T: rows in a few groups, each row roughly a mix of its group's directions:
T (108 x 11):
[[-19  12   4  23  14   4   1  -9 -18   9   2]
 [-26  10  -6  -6 -10 -12  -7   8   6  14  18]
 [-23  -6  -1  -9  -2   2  -1   2   5  32   9]
 [  3   9   4   7  11  23 -10   7  13 -24  -7]
 [ -3   4  10  15  -7  -2 -27  -4 -24  -6   3]
 [ 22  21  -5  -2   4  17   7  -7  15   3  14]
 [-25  -4 -11 -12  -3   3   7   8  -1 -26   6]
 [-16 -15   3   2 -25  -8 -15  14 -12   1  -5]
 [-10  28   0   9  -2  -9 -21  -5  -2 -12  -9]
 [ 14   5  14   8  -7  -2 -11 -23 -16  -8 -17]
 [  7  -4  10  -6  19  13  13 -15  -1  19 -18]
 [  0   3  34  -1 -15 -14  -4  -6  -9   7   2]
 [-12  10  -1 -12 -22   7 -23  15  -6  10  -1]
 [  0 -13  13 -25 -11  -3 -16   1  -1 -21  -1]
 [ -3  18   4  -4   3   1  -8   9  20 -23  18]
 [  5  14  10  13 -20   6 -18  14  12   5 -12]
 [ -1   0  -4   4  10 -13 -12  -5 -31   7  17]
 [-27 -12 -10  -3  -3  -5 -12  13 -15 -15   0]
 [ -9   0   9 -25  -5   6 -22  -3  13   5 -15]
 [  6  25 -14   4 -11 -14  -1  18 -11  -5 -10]
 [-21 -12  -5   4  -5   7   1   6  -5  32   4]
 [-13 -12 -13  -7   6  -5  24   3  12   9 -19]
 [  4  13   8   7 -17 -20  -1 -20  15 -12  -2]
 [ 10 -16  18  27  -3 -10  -1  -9  10   1  -5]
 [  4   0 -19  11 -15  10 -10   5  -5 -26  11]
 [  0  -5  -4  22  -4  15 -26   8   2 -15  -2]
 [ -4 -14  -3   7  20   4  22  -2   5 -23   2]
 [-18   9   2  12  -9  -9 -28  -2 -10 -10   8]
 [ -9  19  -7  -7 -13   9 -15   1 -17  19  10]
 [ -5  -1 -21  -9  30  11  -9   6   7   7   0]
 [-11 -13 -19   2   1   9  -6   9 -11 -27   8]
 [  9 -17  15  15 -13   0   4   2  18   5 -20]
 [-11   0 -10   1  -9 -14  18   5   5 -29  -7]
 [-20  -2 -12  -5 -19   3   1   3 -26  11  -2]
 [ 13 -11  -3  -7 -24  16  19  -9 -11   4   2]
 [ 15  15  -3  16   3 -27  10  -8   9  -3   4]
 [  6   3   2  18  11  14 -28  -8  12 -10   0]
 [  5   6 -16 -12  -9 -14  24   6   5  -7 -18]
 [ 11  13  -6  -4 -18 -21  -3   4  -7 -22 -12]
 [ 25  10  -1  11   3  -9   4  -2 -20   2 -21]
 [ 24   2  -3   9  -4 -11   8  -1 -11 -28  -3]
 [  7  -5 -12 -10 -18  20  -3  -6 -18  18   3]
 [ -2   2   1 -18 -11   6 -22   3  16   1 -22]
 [  3 -20 -28  -6   7  14 -14   5   1   2  -7]
 [ -4  -4   6   1  -5   7 -17   1 -28 -15  18]
 [ -9  -2 -14 -19 -13 -11  21   2   6 -14 -12]
 [ -8 -12   0  -7  27  21   6  -7  -1  -4  16]
 [ 12  -7   2   2  17  -5  22 -14   0  15  18]
 [ -5  -1   2 -23 -13   3 -18 -10 -15  19   3]
 [ -1   8  17   0  30 -11  12  -3  14   4  -2]
 [ 10 -12  10  -4  -1   0  -5   1  -5 -34  13]
 [ -5  -9  11  13  11  13 -12 -17 -18   9 -15]
 [  3  -9 -13  -3   6 -27  19  -3   5  13  13]
 [ 15  11   0  18  14 -17  14 -14   9 -11   5]
 [  8  19   9   0 -26  -7  -3  -1  21   9  -3]
 [ 23  12  15  -3  -3  -1  -7  -5  27   9   1]
 [ 19   7  -4   0  -6  13 -16   2  18 -18  15]
 [ -2   2 -14   4 -19 -14  -2  19   5 -12  21]
 [ -4  -7   1  -2 -13 -17  10 -18  -7 -23 -13]
 [  2  -7  -2  -9  -9  17  14   0  -4 -26  19]
 [  7   4  11  -7   2  -7   0   5  36 -12   0]
 [  3   1 -15  -3  28  11  16  12 -14  -4   3]
 [ 11  -9   9  12 -12 -15  11 -15   5 -12 -21]
 [ 16   1  -2   6  21   2  17 -11  15  14  15]
 [-27   7   1 -10   5  -4  19   0 -16  15  -2]
 [ -3  -9  15 -16  13   3  27  -8 -16   3  -2]
 [ 18   9  -3  13   4   5   9   6  -3 -29 -12]
 [-11  -1  12 -18  15  -1  19 -11  -1  21   8]
 [-13   5   6  19   9  15 -28  -7  -2  -1  -5]
 [-18   0   2   3 -19   1 -23  20  -9   1   5]
 [  5 -29   1  -1  15   0  13  -3   3  21   6]
 [  5  -3  -4  10  -6  10  17  16 -17 -19 -16]
 [  3  18 -15  20  -7 -23   3   1  -5  -4  14]
 [ 12  19  17  -1  13  -2  19 -10  14  12   3]
 [ -4 -11   0 -15  -7 -15  25   3 -11  11  16]
 [  0   6  -4  10 -24 -18  -8  23   3  10  -6]
 [  8   9   1  -2  19  -9  20 -10  11   7  23]
 [  7 -11   2  -3  -9  17  -8  -3 -24 -15  19]
 [-10 -13   1  -9  13  28  -9  11  -7  11   9]
 [-18 -13  10  -2  -3  27  -5   4   9 -18  -4]
 [-27   9 -11 -11   0  -3   3   5  -8  24  -8]
 [  7  -6 -16  -9 -15  18 -10  -4 -15  21   0]
 [-27  -9   7 -19  -2   9   3   9   3  17   7]
 [ 17  14  -2  -3   3   0  20 -13  13 -13 -20]
 [-14  11  10 -11 -12  -3 -13   0 -16  25   2]
 [ 18  11  -8   4  -2   3  12   3  -1  -2 -33]
 [  4  20  -3  20  18  15  -8  -2  16  -5  -5]
 [ 29  -5  16  -5  -7  15   2 -14  -6   5  11]
 [ 24  -1  11  23  -5 -10   8  -7  11 -13  -6]
 [-10   0  -2  19   9  -8   9  -6 -11  13  28]
 [-10   6   0  10  16 -17  11  -3  -2  22 -19]
 [ 10 -15  19  14  14  21  -5  -9   7   8  -3]
 [  8  -1  -5  -4 -25  18  -8  -5 -21   2  12]
 [ -5   0   6  -7 -39  -1   2  -1  -8   7  -1]
 [ 12  18  10 -12  -8  17 -16 -14  -2  10 -13]
 [ 12   0   3 -20   6  14  10   2  18   6 -22]
 [ -2   0   5  14  20  -6  -7 -16  -8  -6  27]
 [ 16   3 -11  27  -6  -1  -9   5  -6 -22  -2]
 [ -6 -22   1  17   7 -16   8   6  13   7  19]
 [ 10  16  -6 -20  10   9  -6  -9 -21  15   0]
 [ -6   3   7  -5  21   5 -18   5  -8 -18  21]
 [ 12 -16  13 -24  -1  10   2   2   3 -20 -10]
 [-26   6 -11  11   6 -12 -11  12 -12 -14   1]
 [ -7  -3  -5  10  29  -5   9   5   4 -24   3]
 [ 22   8   9   7   8  -5  -3 -18  11  23   5]
 [  1   5 -20   3  -4  15  27  -1   2 -16   8]
 [ 12 -13 -15   8  -6  -7  26   9  -3  15  11]
 [-21 -11 -14  -4 -22  -4  -5   7 -14   7 -11]]
one row of each group, then the others: which group is each in?
[ 27   0   5  -7   8   0  -1  -6  14 -26   3]
(87)
[  8  24  14  18  10 -12  15  -8   8   2   1]
(113)
[ -6 -18   7   9   6  11   2  12  27  11  11]
(41)

[  6 -21  18  -8 -15  -6  12  -1  15 -15  -4]
(113)
[-18  16   7 -13   2  -3 -17   2  16 -11  16]
(87)
[ -2 -13  -1   1  30  -5  18   1  14 -11  -8]
(113)
[23  5  6 -6 13  5  5 -7 27 10 -1]
(113)
[  0 -10  -9 -11 -17   2 -19  15  23   1   7]
(87)
[ 14 -17 -11  -7 -16  10   7  21   9  -3 -13]
(87)
[ 15  13  -8  18  17   8  12   3  16 -10  11]
(87)
[  0   2  -4  -2 -31  -5 -15   2   4  19 -13]
(113)
[  0   5 -13  -1 -13   7 -11   9  14  17 -26]
(87)
[ 24  13  12   8   5  11  -7  -9  -2 -11  21]
(113)
[  4 -16 -10  13  -7   7  -1  -5 -33  -7   1]
(113)
